Here are some numbered points:
array([-9., -29., 3., 33., -35., -23., -39., 0., -6., -46., -67., 25.]) 0
array([-3., -2., 1., -6., 4., -5., 15., -8., 1., 5., 14., -10.]) 1
array([-2., -10., 12., -23., 21., -27., 10., 4., 0., 20., 16., -17.]) 2
array([12., 15., -20., -40., -20., -27., -27., 6., -8., 1., -21., 29.]) 3
array([7., -4., -29., -19., -9., -6., -8., -15., -6., 10., 11., -15.]) 4
array([-11., -8., 18., 13., 22., 7., 29., 2., 0., -1., 34., -15.]) 5
array([10., 0., -16., -5., 7., 17., -4., -14., -3., 26., 12., -29.]) 6
array([16., 18., -15., 12., -4., 27., -35., -22., -13., -3., -6., 42.]) 7
array([-6., 31., 38., -16., -5., 43., 39., 50., 44., -53., 21., 44.]) 8
array([-2., 46., -68., 20., -24., 13., -12., -3., 25., -13., -60., -50.]) 9
array([-5., 34., 12., -18., 12., 21., 15., 16., 14., -18., 22., 7.]) 10
array([3., -27., -5., 6., -12., -4., -25., -52., -23., 29., 25., -5.]) 11
array([-5., 1., 17., 24., 38., 32., 35., 22., 7., -12., 7., -33.]) 12
array([-15., 44., 22., -12., 16., 21., 14., 24., 17., -29., 20., 4.]) 13
array([7., -25., 6., 6., -15., -10., -26., -15., -5., 19., -24., 9.]) 14
array([14., -8., 29., -5., 38., -5., 7., 21., -2., 9., 14., 11.]) 15
array([1., -10., 18., -29., 15., 3., 20., -8., 1., 28., 38., -25.]) 16
array([-7., -1., -3., 12., -18., 0., -24., -11., 5., -6., -12., -9.]) 17
array([5., 6., 21., 2., 3., 0., -28., -25., -21., 17., 27., 33.]) 18
array([-20., 23., -1., 11., 7., 38., 47., -14., 28., 19., 31., -50.]) 19
array([-16., 13., 11., 61., 5., 18., -20., 2., 11., -24., -9., 10.]) 20
array([5., -36., 37., 10., 14., 2., 16., -29., -22., 13., 55., 1.]) 21
array([4., -15., 5., 2., 0., 17., -11., -11., -10., 15., 0., 21.]) 22
array([-12., -9., 1., -5., -17., -12., 16., -7., -15., 12., 22., -8.]) 23
array([-4., 17., 25., -19., 8., 15., -15., 31., 28., -4., -5., 14.]) 24
array([19., -45., -14., -9., -36., -46., -19., -48., -32., 26., -2., -2.]) 25
array([-37., 2., 4., 74., -6., -4., -37., -22., -8., -5., -29., -13.]) 26
array([13., -24., 17., -19., 7., -1., 9., -21., -21., 27., 56., 14.]) 27
array([9., 12., -28., -6., -43., -16., -39., -11., -10., -11., -43., 34.]) 28
array([9., 6., -35., 4., -12., 33., -10., -51., -12., 38., 14., -5.]) 29
array([-6., 46., -28., 0., 0., 47., 49., 19., 39., -43., 21., -34.]) 30
array([-16., -6., 9., -6., -13., -14., 11., -8., -19., 14., 30., -10.]) 31
array([2., 15., 10., 21., 5., -7., -44., 15., 7., -19., -37., 33.]) 32
array([64., -28., -3., -96., 34., 6., 88., 43., 21., 31., 12., -33.]) 33
array([-18., 36., 7., 10., 11., 25., 1., 28., 25., -19., 11., 9.]) 34
array([-7., 43., 3., 28., 15., 28., -20., 2., 10., -22., 19., 33.]) 35
array([-32., 55., -21., 59., -7., 30., -16., 10., 29., -41., -33., -20.]) 36
array([-9., 15., 26., -22., 57., 17., -17., 27., 8., 24., 24., -20.]) 37
array([-9., -7., 5., 21., -16., -19., -46., -23., -10., 2., -23., 20.]) 38
array([-35., 40., -5., 26., -7., -10., -34., 10., 5., -24., -36., 9.]) 39
array([-26., 8., -8., 3., 5., -16., 1., 14., 4., -20., -22., -24.]) 40
array([14., 8., 34., 4., 37., -13., -32., 24., 1., -29., -8., 41.]) 41
array([-2., 10., -15., 14., 13., 10., -11., -19., -8., 31., 2., -20.]) 42
array([15., 2., -15., 1., -9., 29., 12., 2., 0., -6., 19., 13.]) 43
array([40., -10., -4., -55., -2., -13., 17., 12., -5., 1., 5., 34.]) 44
array([39., 8., -28., -34., 8., 11., -8., 4., 6., 11., -23., 20.]) 45
array([3., -22., -6., -18., -13., -28., -14., -30., -24., 33., -2., -13.]) 46
array([1., -13., -7., -18., -14., -14., 10., -10., -1., 0., -13., -22.]) 47
array([-4., 75., -38., -8., -8., 70., 6., -2., 32., -20., 29., -15.]) 48
array([4., 24., -9., -47., 5., 12., 16., 9., 9., -7., 13., 14.]) 49
array([17., -6., 0., -45., 15., 1., 45., 25., 6., -1., -7., -14.]) 50
array([-29., 8., 19., 4., -12., -23., -23., -6., -5., -17., -2., 7.]) 51
array([-2., 15., -31., 15., -16., 12., -9., 9., -2., -16., -21., 20.]) 52
array([4., -26., 12., 2., 6., -18., 8., -1., -14., 7., 1., -14.]) 53
array([11., -21., 17., 32., -14., 25., -26., -19., -9., 16., 14., 16.]) 54
array([-18., 42., -46., -10., -50., -39., -31., -13., -13., -11., -19., 21.]) 55
array([13., -30., 12., 25., 6., 2., 39., 41., 18., -32., -25., -38.]) 56
array([-26., 23., 16., -26., 23., -21., -20., 2., -1., 13., 2., -3.]) 57
array([7., -9., -23., -4., -9., -12., -2., 0., 0., -19., -45., -14.]) 58
array([0., 9., -5., 30., -1., 16., -9., -14., -9., -13., 9., 22.]) 59
array([31., -19., 21., -20., 22., 22., -36., -29., -13., 58., 36., 23.]) 60
array([-7., -12., -27., 40., -16., -14., -2., 9., 8., -17., -38., -16.]) 61
array([-24., -6., 12., 51., 19., 32., -20., -29., -7., 15., 35., -21.]) 62
array([15., -1., 16., -30., 11., -4., -8., -7., -11., 15., 45., 29.]) 63
array([6., -14., 15., 2., 19., -5., -28., 7., -11., 6., -27., 4.]) 64
array([-28., 86., -31., -21., -20., 21., 13., 24., 21., -30., -10., 4.]) 65
array([-16., -18., 28., -52., 21., -50., 43., 9., 4., 18., 44., -35.]) 66
array([-13., -9., -11., 45., -35., 30., -25., -44., -7., 68., 23., -49.]) 67
array([2., -29., 10., 3., -21., -32., 6., 8., 0., -24., -47., -22.]) 68
array([6., -31., -6., 52., -8., 37., -4., -30., 0., 27., 18., -18.]) 69
array([-17., 50., -17., 40., 19., 33., -29., 22., 28., -17., -48., -8.]) 70
array([-12., 12., -9., 8., 12., 18., 21., 12., 9., -2., 4., -24.]) 71
array([23., -32., 10., -23., -5., 0., 14., -25., -17., 30., 28., 9.]) 72
array([-41., 44., 29., 11., 26., 40., 1., 16., 38., 1., 27., 2.]) 73
array([4., -10., -6., 7., 5., 0., -12., -14., -5., 10., 2., -6.]) 74
array([-19., 4., -10., 11., -26., -16., -51., -42., -16., 28., 9., 4.]) 75
array([-17., 19., 10., 6., 5., -10., -8., 9., 9., -5., -6., -16.]) 76
array([3., -33., 34., 4., 14., 6., 25., -23., -12., 9., 49., -3.]) 77
array([21., 28., -29., -36., 17., 3., 30., 43., 32., -19., -43., -19.]) 78
array([0., 11., -20., -41., -20., 1., 10., -11., 2., 23., 20., 11.]) 79
array([26., 1., -46., -94., -41., -51., -7., -32., -37., 24., 13., 10.]) 80
array([-14., -49., 1., -44., -24., -68., -23., -52., -37., 63., 17., -18.]) 81
array([0., -27., 27., 19., -2., -29., -32., 23., -3., -23., -30., 61.]) 82
array([6., -25., 57., -16., 49., 5., 36., 17., 1., -2., 59., 22.]) 83
array([-7., 17., 37., -42., 40., 9., 58., 32., 26., -13., 67., -13.]) 84
array([47., -16., -3., -59., 26., 12., 64., 32., 16., 16., 9., -21.]) 85
array([4., -4., 25., 9., 18., 17., 39., 18., 9., -9., 27., 15.]) 86
array([10., 8., 31., 11., 33., -12., -40., 16., -3., -24., -12., 37.]) 87
array([19., -3., -11., -46., -20., -43., -35., -17., -23., 12., -21., 34.]) 88
array([10., -16., 14., -14., 17., -2., 18., -10., -9., 1., 34., -1.]) 89
array([2., -42., 10., 33., -31., -9., -12., -24., -13., 37., -1., -10.]) 90
array([-6., 21., 17., -2., 19., 15., 28., 9., 7., 5., 53., -12.]) 91
array([-5., -4., -48., -9., 6., 12., 85., -18., 5., 25., 8., -100.]) 92
array([5., -6., 28., -17., -10., -34., -12., 14., -3., -27., 4., 25.]) 93
array([12., -25., 29., -19., -18., -46., -14., -60., -55., 36., 64., 43.]) 94
array([-15., -27., 42., 5., -5., -33., -26., -26., -25., -8., 33., 33.]) 95
array([5., 58., -12., -7., -2., 20., -40., 53., 33., -48., -71., 66.]) 96
array([18., 18., 4., -12., 16., 11., 36., 40., 9., -37., 14., 21.]) 97
array([-15., 25., -30., -4., -32., -17., -13., -8., -3., -8., -10., 8.]) 98
array([-8., 4., 13., 35., 7., 19., -2., -10., 2., -2., 26., 9.]) 99
array([-4., 25., 23., 1., 14., 37., -5., 23., 15., -4., 13., 32.]) 100
array([21., -66., 21., -27., 17., -39., 38., -6., -23., 30., 15., -31.]) 101
array([0., 10., 25., -15., 5., 8., -17., 26., 21., -5., -6., 16.]) 102
array([38., -12., 3., -56., 2., -16., 19., 16., 0., 1., 8., 30.]) 103
array([3., 20., 20., 9., 19., 22., 2., 42., 41., -3., -4., 4.]) 104
array([22., -44., 54., -43., 42., -14., 9., 17., 0., 42., 17., -17.]) 105
array([-35., 45., -10., 27., -4., 3., -2., 22., 12., -31., 3., 7.]) 106
array([-12., 19., -7., 35., -15., 1., -23., 22., 19., -27., -41., -8.]) 107
array([-5., -4., 3., 47., -21., 21., 16., -9., 2., -23., 7., 16.]) 108
array([-14., -12., 1., 55., -9., 21., -60., -59., -25., 37., 23., -20.]) 109
array([0., 31., -13., 44., -14., 30., -15., 23., -3., -48., 1., 75.]) 110
array([22., 11., -3., 4., 1., 16., 18., 9., 7., 0., 22., 10.]) 111
array([-9., 5., -2., 43., 21., 40., 38., -7., 4., -22., 65., -20.]) 112
array([25., -49., 17., -51., 5., -29., 31., -5., -8., 32., 17., -17.]) 113
array([21., 45., -21., -23., 7., 19., -20., 4., -14., -26., 9., 49.]) 114
array([6., 3., 17., -18., 4., 3., -14., 20., 14., 1., -10., 10.]) 115
array([-28., -13., -4., 47., 5., 10., 13., -21., -6., -6., 3., -34.]) 116
array([-12., -35., 9., 10., 2., -51., -26., -20., -28., 6., -32., -20.]) 117
array([-6., -8., -2., 45., -23., 8., -30., -21., -2., -28., -30., 23.]) 118
array([-31., 22., -3., 56., 7., 33., -7., 11., 33., 6., -32., -55.]) 119
array([-16., -31., -6., -24., -6., -34., 26., -37., -31., 47., 34., -39.]) 120
array([-15., 7., -9., 35., 5., 5., -12., 14., 9., -15., -30., -6.]) 121
array([-24., 21., 6., 42., -31., 30., -35., 11., 37., -18., -28., -12.]) 122
array([-36., -22., 0., 49., -17., -61., -35., 0., -13., -32., -84., -16.]) 123
array([21., 16., -19., 29., -5., 36., -57., -3., 0., -1., -36., 32.]) 124
array([-14., -28., 7., 2., -2., 3., -4., -16., -9., 40., 2., -39.]) 125
array([15., 28., -28., 18., -8., 6., -43., -25., -19., 2., -39., 32.]) 126
array([19., 14., 15., 0., 5., -6., -1., 43., 12., -52., -28., 32.]) 127
array([20., 23., -44., -5., -22., 12., -22., 2., -4., -27., -55., 34.]) 128
array([10., 8., 21., -22., 32., 3., 23., 28., -3., -2., 29., 32.]) 129
array([24., 19., -8., -23., -7., -2., -37., 15., 17., -16., -42., 34.]) 130
array([13., -50., 2., -31., -4., -62., -10., -7., -17., 7., -29., -24.]) 131
array([-6., 22., 19., 24., 6., 31., -9., -17., 11., -8., 43., 23.]) 132
array([-9., 40., -27., 41., -13., 25., -11., -6., 0., -34., -20., 21.]) 133
array([9., -26., 5., 5., -17., -9., -31., -18., -8., 28., -25., 10.]) 134
array([29., 17., -40., -63., 0., -7., 55., 33., 2., -19., -4., -9.]) 135
array([-24., 29., 4., -14., 7., -6., -9., 16., 18., 8., -3., -16.]) 136
array([2., -8., -7., 31., -16., 10., -30., -20., -3., -17., -29., 18.]) 137
array([-11., 20., -17., 27., -7., 2., -11., -26., 1., -8., -11., 34.]) 138
array([2., -7., 35., 2., 33., 11., 9., 26., 12., 1., 6., -1.]) 139
array([-27., -9., 34., 34., -5., -15., -57., -38., -29., 13., 40., 41.]) 140
array([13., -6., 9., -6., -1., 27., 16., 13., 5., -5., 19., 11.]) 141
array([12., -7., 0., -49., -10., -55., -21., 10., -24., -12., -57., 50.]) 142
array([18., 18., 4., -15., -7., -4., 23., 53., 8., -11., -13., 32.]) 143
array([21., -5., 3., 4., 20., -3., -13., 14., -9., -4., -6., 31.]) 144
array([-2., -61., -2., 24., -33., -60., -34., -35., -40., 31., -44., 13.]) 145
array([-21., 0., 19., -41., 5., -30., 32., 0., -6., 7., 46., -18.]) 146
array([5., -18., 20., 13., 24., 43., 50., 15., 17., 6., 17., -45.]) 147
array([-90., 34., 43., 62., 11., 8., -2., 6., 29., -20., 36., -33.]) 148
array([-3., -4., 4., -8., 10., -26., -16., -13., -31., 11., 8., 28.]) 149
array([-12., -54., 19., 31., 28., 22., 42., -13., -4., 2., 33., -48.]) 150
array([8., -2., -9., -17., 25., 38., 27., 11., -1., -1., -1., -24.]) 151
array([-32., 23., -30., 32., -17., -41., -48., 4., -7., -15., -85., -18.]) 152
array([-3., 27., -17., 0., -1., 33., 38., 13., 25., -31., 13., -22.]) 153
array([-10., -51., 57., 18., 1., -44., -16., -21., -24., 4., 29., 11.]) 154
array([44., -61., -12., 4., 10., 10., 14., -44., -34., 69., 16., -30.]) 155
array([-39., 50., 4., -1., 32., -2., -18., 33., 22., -25., -40., -12.]) 156
array([-34., -15., 2., 42., -14., -43., -22., 2., -8., -32., -60., -15.]) 157
array([-28., 25., -9., 67., -17., 15., -34., 10., 19., -38., -51., 3.]) 158
array([3., -3., 6., -31., 6., 28., 52., 25., 36., 16., 10., -17.]) 159
array([16., -13., -4., -32., -14., -23., 24., 12., -1., 10., -8., 1.]) 160
array([-33., 6., 7., 30., -3., -20., 10., 16., 12., -15., -4., -27.]) 161
array([-10., -36., 13., 1., -5., -46., -11., -27., -28., 21., 0., -12.]) 162
array([8., -25., 55., -14., 49., 3., 34., 18., -1., -4., 57., 24.]) 163
array([-10., -32., 34., 15., 9., -17., 6., -24., -7., 27., 34., -9.]) 164
array([-2., -5., 2., 34., -19., 17., 15., -11., 0., -19., 8., 12.]) 165
array([-12., 19., 21., -24., -13., -40., -7., 35., 2., -26., -23., 31.]) 166
array([-20., -26., 33., 27., 5., -15., -4., -30., -11., 22., 34., -3.]) 167
array([2., 34., -66., -20., -43., -22., -24., -24., -13., -7., -26., 18.]) 168
array([44., 12., -27., -46., 1., 41., 29., 42., 19., 5., -33., -1.]) 169
array([-25., 10., 2., -3., 2., -16., 10., 36., 17., -26., -40., -16.]) 170
array([8., -21., 27., -35., -6., -65., 15., 36., -9., -28., -17., 14.]) 171
array([9., -8., 12., -36., 14., -33., 9., -3., -11., 18., 23., 14.]) 172
array([4., 13., 21., -92., 17., -33., 44., 30., 0., 9., 31., -1.]) 173
array([7., 23., -43., 14., -1., 27., -14., -1., -1., -7., -31., -10.]) 174
array([-7., 31., -77., 3., -40., 8., -13., -6., 19., -10., -53., -28.]) 175
array([6., -36., 17., 3., 22., 17., 26., -7., -15., 32., 33., -23.]) 176
array([4., 6., -10., 8., -12., -11., 5., 25., 13., -28., -35., 9.]) 177
array([-16., 46., -11., 47., 6., 56., -4., 13., 30., -24., -17., -16.]) 178
array([10., 4., 22., 4., 27., 8., 18., 21., 10., 6., 12., 13.]) 179
array([-24., -16., 0., 0., -18., -24., -30., -31., -12., 24., 1., -28.]) 180
array([-25., 15., -19., 20., -36., -13., -67., -44., -12., 25., 4., -3.]) 181
array([-25., -9., -2., 7., -31., -41., -15., -31., -13., 10., 11., -22.]) 182
array([-21., 34., 2., 16., 28., 16., -46., -11., -3., -21., 0., 7.]) 183
array([-22., -6., 32., 36., 13., -22., -46., -1., -1., -12., -14., 54.]) 184
array([13., -11., -5., -39., -3., -2., 19., -8., 2., 22., 14., -36.]) 185
array([16., -7., -21., -5., 12., 18., 5., -16., -7., 31., 16., -47.]) 186
array([-5., -6., 19., -4., 17., -6., 4., -10., -13., 0., 32., -1.]) 187
array([-26., -19., 53., 17., 57., 8., 32., 25., 5., 7., 40., -20.]) 188
array([-39., 12., 34., 81., 30., 35., 10., 15., 28., -32., 40., -16.]) 189
array([-15., 24., 3., 16., 1., -8., -15., 4., 12., -7., -18., -20.]) 190
array([21., -30., 35., -31., 23., 11., 47., -7., -15., 24., 86., 11.]) 191
array([-6., 7., -11., 0., 16., 21., 27., 14., 8., 4., 9., -26.]) 192
array([7., 25., -8., -9., -7., 4., -17., 8., 10., -19., -7., 14.]) 193
array([14., -47., 14., -18., 2., -18., 11., -15., -10., 40., 2., -18.]) 194
array([13., 21., -14., -15., -7., 32., -12., -19., 11., 22., 12., 6.]) 195
array([-12., 10., 10., 17., -11., -23., -49., -5., 4., 15., -37., -4.]) 196
array([-29., 19., -35., 29., -13., -41., -47., 2., -9., -12., -95., -18.]) 197
array([-10., -5., -43., -2., 0., 5., 58., -19., -1., 25., -1., -83.]) 198
array([-5., -19., 1., 25., -10., 5., -11., -15., 1., 16., 11., -2.]) 199
array([11., 1., -9., -34., 12., 10., 48., 9., 7., 14., 41., -19.]) 200
array([-13., -35., 5., 17., -7., -43., -28., -23., -26., 10., -35., -21.]) 201
array([-2., 0., 17., -3., 17., 4., 6., -15., -13., -1., 40., 5.]) 202
array([-24., 35., 22., 12., 8., -13., -51., 3., -8., -23., -2., 53.]) 203
array([20., -58., 36., 30., -10., -32., -19., -20., -39., 9., 8., 12.]) 204
array([10., 38., -26., -13., -9., 24., 33., 45., 32., -55., -13., 18.]) 205
array([21., -1., -12., 5., -2., 13., -20., -8., -6., -3., -28., 28.]) 206
array([1., -3., 31., -22., 24., -30., -52., -3., -19., 18., -8., 16.]) 207
array([13., -34., 15., 34., 12., 12., 50., 50., 23., -43., -23., -46.]) 208
array([19., 20., 6., -13., -11., -11., 21., 65., 7., -16., -19., 38.]) 209
array([19., 17., -20., -64., 25., 20., 63., 24., 15., 5., -4., -75.]) 210
array([3., -39., 15., -39., -14., -26., 19., -20., -27., 43., 34., -13.]) 211
array([2., -37., 18., 5., 17., -28., -1., -25., -15., 33., -2., -21.]) 212
array([37., 40., -58., -23., 1., 51., 20., -3., 13., -17., 1., 10.]) 213
array([13., 1., -28., 15., -17., 1., -11., -28., -12., 8., -40., -16.]) 214
array([-9., 50., 6., 20., 7., 5., -30., 24., 1., -55., -9., 38.]) 215
array([6., 18., -34., -34., -10., -11., -7., -7., -16., 24., -10., 15.]) 216
array([25., -24., -8., 31., 8., 14., -46., -28., -13., 24., -27., 19.]) 217
array([22., -23., 2., -18., 5., 17., -27., -31., -4., 44., -3., -24.]) 218
array([-9., 30., -24., 32., -13., 15., -11., -12., -3., -27., -16., 19.]) 219
array([31., 3., -8., -13., -2., 8., 25., 38., 4., -12., -27., 31.]) 220
array([-23., 2., 22., 31., -7., -23., -36., -10., -6., -9., -7., 17.]) 221
New points follow, each followed by the number of its nearest point above by angle.
array([6., 47., 14., -9., 13., 24., -17., 21., 23., -13., 17., 38.]) 100
array([0., 4., 5., -28., 10., 31., 50., 26., 32., 17., 22., -18.]) 159
array([-29., 20., -9., -22., -24., -18., 1., 2., 14., 22., -7., -17.]) 136
array([-15., 24., 31., -4., 32., 11., 47., 17., 4., 13., 90., -30.]) 91
array([25., -43., 56., -49., 45., -12., 14., 18., 2., 40., 20., -15.]) 105
array([10., -24., -17., -32., -34., -32., 10., -19., -7., 1., -34., -32.]) 47
array([-5., 0., 15., 13., 37., 19., 39., 18., 5., -15., 18., -14.]) 12
array([8., -35., 4., 24., -23., -1., -6., -18., -8., 26., 0., -2.]) 90
array([5., -20., 23., -32., 36., -35., 3., -8., -21., 42., 22., -16.]) 2
array([7., -8., 18., 1., 30., 52., 58., 23., 17., 2., 26., -47.]) 147
array([13., -33., 27., 51., -24., 32., -43., -28., -16., 18., 19., 28.]) 54
array([-13., 1., 8., -5., 6., -1., 4., 5., 8., 13., -10., -7.]) 136
array([-36., 17., -4., 52., 1., 21., -13., 9., 32., 8., -29., -58.]) 119
array([-27., -23., 0., -1., -17., -25., -36., -45., -21., 34., 8., -35.]) 180
array([7., 4., 14., 8., 14., 5., 6., 11., 6., 1., 4., 12.]) 179
array([-1., 55., -13., -1., -5., 14., -39., 52., 32., -49., -73., 60.]) 96
array([7., 8., 20., -77., 33., -39., 20., 19., -2., 18., 27., -10.]) 173
array([2., 0., -24., -3., -9., -2., -18., -15., -6., 4., 2., -6.]) 4
array([20., -71., 22., -37., 24., -40., 47., -4., -20., 34., 15., -41.]) 101
array([14., -19., 19., 11., -6., -6., -23., 1., -3., -5., -16., 18.]) 82
array([10., 10., -35., -12., -17., 33., 39., -5., -7., 1., 37., 16.]) 43
array([2., 4., -17., -24., -9., -33., -29., -12., -22., 27., -12., 29.]) 88
array([8., -7., 11., -3., 1., 21., 13., 11., 2., -5., 17., 14.]) 141
array([6., -90., 46., -28., 49., -45., 52., 2., -19., 34., 53., -48.]) 101
array([3., -54., 21., 3., 8., -33., 13., -3., -21., 17., -2., -34.]) 53
array([-42., 12., 45., 47., 1., -16., -51., -16., -2., -3., -9., 17.]) 221
array([6., 5., -4., 25., 4., 17., 3., -9., -8., -14., 14., 20.]) 59
array([-7., 4., -10., 19., -34., 7., -34., -13., 14., -22., -27., -13.]) 17
array([-4., 12., -12., 12., -9., -3., -5., -14., -1., -3., -11., 15.]) 138
array([-22., 23., 3., 25., -3., -13., -18., 5., 15., -13., -22., -24.]) 190
array([18., -32., 29., -31., 32., -8., 37., -16., -18., 2., 61., -2.]) 89
array([-1., 27., 24., -10., -2., 32., 28., 42., 32., -41., 10., 30.]) 8
array([0., -1., 10., -24., 5., 24., 40., 21., 31., 15., 12., -14.]) 159
array([4., 6., -38., -6., -24., -18., 18., 14., 2., -12., -51., -18.]) 58
array([5., -32., 27., 6., -4., -34., -31., 13., -10., -12., -24., 56.]) 82
array([-10., 41., -9., 8., 0., 23., -10., 7., 1., -9., 13., 32.]) 35
array([12., -4., -3., -37., -13., -32., -19., -9., -15., 9., -12., 24.]) 88
array([9., 9., -20., 9., -14., 39., 11., 3., 3., -12., 27., 13.]) 43
array([10., 16., -21., 18., -4., 26., -41., -3., -1., -2., -25., 24.]) 124
array([14., -15., -30., -4., -20., -20., -9., -12., -8., -18., -56., -8.]) 58
array([11., -10., 20., 14., -8., 0., -27., 2., 9., -18., -16., 55.]) 82
array([-1., 11., -12., -16., 4., -21., -26., 8., -4., 1., -14., 1.]) 3
array([-7., -8., -5., -9., -18., -8., 7., -14., 3., -4., 7., -20.]) 47
array([14., -12., 15., 4., 15., -4., -25., -23., -21., 2., 30., 30.]) 18
array([-21., 23., -5., 14., -6., 0., -4., 6., 4., -19., 6., 9.]) 106
array([-60., 24., 32., 36., 3., 2., 4., 7., 21., -14., 25., -23.]) 148
array([24., -5., -34., -69., -27., -30., 4., -23., -27., 21., 9., 6.]) 80
array([13., 6., -21., -28., 2., 39., 49., 1., 1., 22., 44., -13.]) 200
array([-10., 38., 39., -30., 12., 7., 38., 74., 53., -39., 9., 36.]) 8
array([-1., 56., -2., 0., -1., 22., -28., 50., 31., -53., -51., 60.]) 96
array([15., 16., -22., -58., 20., 19., 58., 20., 13., 3., -5., -66.]) 210
array([26., 24., -36., -40., 10., 21., 29., 37., 30., -5., -42., -33.]) 78
array([12., 12., 9., -1., 12., -1., -3., 24., 8., -32., -16., 19.]) 127
array([10., -12., -28., -6., -16., -19., -9., -3., -3., -23., -57., -9.]) 58
array([-8., 14., -10., -42., -22., -43., 2., 2., -7., 1., 7., -1.]) 80
array([7., -1., -5., -31., 14., 8., 40., 2., 8., 16., 44., -18.]) 200
array([10., 1., -18., -26., 0., 26., 33., -7., -3., 23., 36., -14.]) 200
array([-17., 67., 7., 33., 23., 35., -23., 4., 12., -34., 37., 49.]) 35
array([23., -15., 3., -18., -12., 10., -33., -38., -11., 44., 45., 15.]) 60
array([-20., 1., -12., 83., -4., 17., -43., -30., -7., 18., -22., -15.]) 26
array([-4., 14., -21., -57., -28., -6., 24., -1., 6., 22., 25., 9.]) 79
array([4., -10., -7., 4., 2., -2., -7., -10., -4., 12., 2., -9.]) 74
array([43., -57., -13., -1., 13., 8., 22., -37., -29., 64., 11., -31.]) 155
array([-12., -4., -21., 36., -36., 29., -20., -44., -6., 56., 20., -45.]) 67
array([-4., 29., -84., -5., -40., -3., -5., 1., 18., -18., -62., -28.]) 175
array([-23., -2., 8., 46., 21., 30., -20., -25., -10., 9., 26., -20.]) 62
array([1., 15., -14., -25., 6., -17., -17., 11., -1., 4., -8., 0.]) 3
array([29., 20., 18., -33., 34., 3., 65., 84., 32., -58., -4., 46.]) 97
array([-26., -4., -30., 3., -62., -56., -12., -34., -20., 19., -4., -10.]) 182
array([9., 32., -44., -9., -7., 25., -21., 3., 8., -3., -62., 21.]) 128
array([-4., 29., -20., -8., -5., 3., -7., 20., 14., -5., -40., 14.]) 96
array([10., 13., 3., 4., -5., 6., 12., 6., 6., -6., 19., 16.]) 111
array([19., 36., -35., -3., -5., 41., 2., 8., 14., -6., -19., 16.]) 213
array([4., -13., -9., -51., -8., -2., 40., -4., 11., 32., 8., -36.]) 185
array([-2., 44., 10., -6., 6., 10., -24., 44., 30., -34., -30., 32.]) 96
array([13., 5., 25., 8., 28., 12., 13., 25., 13., 0., 7., 22.]) 179
array([-26., 9., 5., -1., 0., -18., 5., 33., 18., -24., -37., -12.]) 170
array([5., -2., 9., -40., 4., -18., 0., -5., -3., 21., 20., 12.]) 172
array([-52., 25., 0., 77., 0., 29., -23., 7., 38., 10., -39., -75.]) 119
array([-7., 19., -4., -12., 1., 7., -10., -11., 5., 9., 16., -25.]) 6
array([-6., -15., 6., 27., -21., -9., -24., 2., -3., -32., -43., 20.]) 0
array([12., -16., 22., -42., -4., -57., 20., 40., -9., -25., -13., 10.]) 171
array([-13., 29., 23., 4., 18., 33., -1., 26., 18., -6., 14., 23.]) 100
array([-3., 26., -11., 37., -13., 26., -15., 10., -3., -34., 1., 61.]) 110
array([-3., -35., 19., 1., 13., -26., -4., -29., -13., 41., 11., -23.]) 212
array([-18., 7., 15., -52., 3., -22., 41., 6., -2., 2., 50., -16.]) 146
array([-26., 57., -13., 22., 9., 22., -20., 11., 4., -22., 19., 43.]) 35
array([17., -16., -5., -3., 6., 6., -26., -6., -13., 12., -4., 7.]) 217
array([1., 8., -37., -4., -22., -26., 4., 9., -2., -10., -56., -13.]) 58
array([-11., 1., 10., -6., 15., -7., -3., -7., -12., 10., 14., 3.]) 187
array([13., -18., 3., 11., 15., 10., 18., -5., 1., 12., 22., -5.]) 176
array([9., -26., 10., -8., -17., -34., 8., 10., -2., -18., -39., -18.]) 68
array([-2., -33., 19., 7., 7., -31., 4., -3., -20., 10., 4., -20.]) 53
array([-32., 4., 33., 72., 25., 23., 9., 16., 20., -28., 34., -7.]) 189
array([26., 20., -41., -19., -19., 13., -21., 5., -4., -18., -53., 30.]) 128
array([-15., 22., 2., 11., 10., 48., 56., -12., 32., 17., 36., -55.]) 19
array([8., -8., -26., 9., -10., 36., 3., -37., -4., 14., 24., -14.]) 29
array([19., -69., 21., -28., 8., -28., 19., -19., -14., 58., 0., -32.]) 194
array([-20., 8., 5., -21., 11., -32., -17., 0., -10., 2., -22., -12.]) 57
array([-12., -22., 42., 1., -5., -30., -27., -23., -24., -12., 32., 41.]) 95
array([6., -32., 13., -2., 12., -27., -4., -22., -14., 35., -10., -19.]) 212
array([0., 23., -15., -43., 1., 8., 8., 9., 7., -5., 5., 9.]) 49
array([-16., -15., 16., -35., 4., -41., 23., 3., 1., 14., 23., -23.]) 66
array([-2., -14., 21., -38., 27., -35., 18., 2., 0., 31., 27., -26.]) 2
array([3., -19., 10., -46., 13., 5., 67., 13., 7., 7., 74., -31.]) 200
array([13., -11., 6., -11., -7., 4., -27., -27., -7., 36., 32., 11.]) 60
array([8., 12., -30., 9., -17., 35., -10., -62., -21., 32., 47., 16.]) 29
array([-7., -4., -37., 15., -28., 0., -26., -20., -8., 1., -47., -21.]) 214
array([19., -10., 8., -16., -7., 11., -28., -30., -7., 41., 44., 17.]) 60
array([8., 15., -31., -11., -41., -13., -31., -10., -8., -13., -40., 33.]) 28
array([36., -27., 13., 14., 7., 2., -5., 8., 2., -17., -10., 29.]) 144
